[ 3.46 -1.48  3.72  5.03  5.77  1.15] Out: 3.46, 1.15

[-3.37 -4.66 -0.02  1.32] Out: -3.37, 1.32

[ 2.90 -4.68  3.35  5.16 -1.87 -4.81] Out: 2.90, -4.81

[[ 1.03 -1.23 -0.24  0.12 -0.92]
 [ 0.77 -1.25  0.41  0.28 -0.44]
 [-3.24 -1.21  2.45  5.78  1.53]] Out: 1.03, 1.53

[[ 0.21 -0.81 -2.35  1.34]
 [ 4.93 -6.12  5.63  0.67]
 [-0.20 -1.52  3.04 -3.95]] Out: 0.21, -3.95

[[-0.45  1.91  0.43 -6.05]
 [-0.86 -0.18  0.04 -4.18]
 [ 0.62 -0.92 -0.24  5.00]] Out: -0.45, 5.00

[ 4.54 -5.27 -0.46 -1.43] Out: 4.54, -1.43

[-4.36 -3.04 -3.53 -2.88 -1.21 -4.83  1.25] Out: -4.36, 1.25

[ 5.32 -0.08  0.68 -0.27] Out: 5.32, -0.27
---
-2.0   1.1   1.4   0.1  -0.2  -1.5   0.6 → -0.2

 0.07   0.01   0.19  -0.06  -0.08   0.03
 0.16   0.02  -0.15   0.02  -0.17  -0.13
→ 0.02

   2.4    74.3   -92.7   202.1    89.2    56.2  -144.9 → 89.2

-16.738   -1.543  -18.392   16.488   -8.414 → -18.392

-0.9   0.4   0.5  -0.7   0.1  -0.2
-1.6  -0.5   0.8  -1.3   1.1   0.0
→ -1.3

 184.80  -126.73    80.77   176.61  -145.04    18.27 → 176.61

-1.174   0.436   0.892   1.464   1.857 → 0.892
---
[-0.137 -0.108 -0.087 -0.176 -0.132  0.059  0.141] -0.108

[ 0.15 -0.50 -1.11  0.26  1.44] 0.15

[-0.05  0.12 -0.14 -0.06  0.04] -0.05

[ 0.10 -0.16 -0.14 -0.12 -0.09] -0.12

[[-0.008  0.044  0.124  0.134  0.117  0.045 -0.158]
 [ 0.072  0.033  0.191  0.185  0.121  0.098 -0.058]
 [-0.057 -0.077  0.121 -0.028 -0.011  0.083  0.071]] 0.071

[  0.0  -3.7   2.5  12.5  -4.1   8.5 -14.6] 0.0

[-109.857  -94.988  182.058  153.223   42.656] 42.656

[ 38.36 -98.91  91.96 120.75   8.08] 38.36
---
(1026, 3742, 7951, 6055)
6055, 1026
((-9, -6, 3, -7, 26, 1, 4), (-4, -9, 8, -5, -2, -21, -32))
4, -4
(2, 7, 8, 6)
6, 2
((-616, 601, -850, 318, -470, -232), (-146, -842, 106, -498, -135, -561), (-7, -469, -394, -302, 38, -309))
-232, -7
(-277, 240, -89, -635, 968, -499)
-499, -277
((2, 5, 3, 6), (7, 5, 4, 1))
6, 7
(207, 36, 41, 11, 171)
171, 207
(9, 8, 1, 7, 3)
3, 9
(4569, 8036, 5225, 7839, 2247, 8450, 1524)
1524, 4569
---
2.4,21.7,-5.2,8.3,14.1
8.8,15.5,5.5,-1.7,16.9
4.6,13.2,21.3,0.1,-13.5
=> 8.3

49.81,12.38,53.83,-103.36,-118.52,-9.49,-118.88
93.84,136.85,54.53,9.89,181.67,-163.58,-218.34
30.82,147.28,-85.65,-32.61,87.58,-110.62,-101.62
=> -9.49

-110.261,-108.956,-115.706,187.253
-117.170,-162.526,-120.963,-56.409
-115.486,-107.390,-112.840,-111.154
=> -115.706

15.04,74.21,-133.63,-53.85,-17.75,-53.68,-233.96
-71.52,114.46,-110.46,-23.24,-0.38,-47.27,-221.77
-184.97,140.48,0.22,53.19,-2.89,-45.14,-116.07
=> -53.68

-4.55,2.34,-5.98,0.38
12.90,11.64,12.19,-6.84
5.92,16.04,14.46,-18.34
=> -5.98

-7.7,-20.7,52.0,-18.8,19.9,46.9,-27.0
-90.0,84.2,-26.1,-136.8,155.7,-52.0,-18.2
-49.8,16.9,-209.4,6.2,-36.2,-35.4,92.4
=> 46.9

-64.61,56.71,-164.31,-12.54,-106.66
-166.26,37.05,-154.41,-12.96,-25.22
88.03,172.54,-147.43,116.17,-44.67
=> -12.54
---
[[ 2.02  1.98 -6.19 -4.27]
 [ 2.24  0.25 -3.35  0.01]] Out: 1.98

[[-0.04 -0.52  0.11  0.18 -0.40 -0.53 -0.54]
 [-0.11 -1.39  0.29  0.49 -1.09 -1.44 -1.45]
 [-0.44 -5.66  1.17  2.00 -4.41 -5.84 -5.91]] Out: -1.09

[[ 0.64  2.59 -1.63 -4.27 -1.31  0.38  2.51]
 [ 1.37  1.18 -0.41 -2.84 -0.85  2.00  1.14]
 [ 0.14 -3.55  3.33  4.91  1.05  3.49 -0.58]] Out: -0.85

[[ 4.48  2.92  3.47  3.36 -1.78  3.51]
 [ 2.85 -0.20  1.06  1.08 -2.98 -0.58]
 [ 0.43 -2.09  0.09 -1.80  0.02 -1.32]] Out: 1.08

[[-2.11  1.67  2.45  1.30]
 [ 0.56  1.08 -1.09  5.39]] Out: 1.67

[[ 5.03  0.46  0.31  0.88]
 [-0.20  0.84 -4.11 -0.29]] Out: 0.46

[[ 1.70 -1.23  0.87 -2.10  1.14  1.86  1.60]
 [-2.45  1.48  0.11  5.10 -1.05 -1.62 -2.18]
 [ 1.71  2.02  3.05 -3.65  5.48  0.61 -1.64]] Out: -1.05

[[-2.85  2.93 -0.67  1.65  1.14  2.67  2.59]
 [ 5.60  2.69  3.52  3.89 -2.48  3.20 -3.98]] Out: 1.14

[[-1.68  1.15  2.28  1.32 -0.71]
 [-1.42 -0.84 -5.03 -0.41  4.21]
 [-1.10  1.48  2.37 -1.33 -2.77]] Out: -5.03

[[-3.99 -1.64 -6.33 -4.22]
 [ 0.55  1.17 -2.10 -0.83]
 [ 4.22  0.20  3.05  2.41]] Out: 1.17
---
8.1	0.1	2.3	4.5	2.3
-19.5	8.5	17.7	2.9	17.7
value 0.1

1.107	0.482	-0.031	0.395	-1.379	-0.239 value -0.239

-0.096	-0.180	0.118	0.068	0.058 value -0.096

-0.74	-1.09	-0.70	1.22	-0.38 value -0.74

-15.11	14.89	-5.55	-5.82	-9.41	-14.38 value -14.38

-1.359	-0.318	0.681	1.489	-1.176	-0.016 value -1.176

-8.520	-11.071	-16.730	-1.368	3.285
2.646	18.163	-1.055	-9.485	9.427
value -11.071
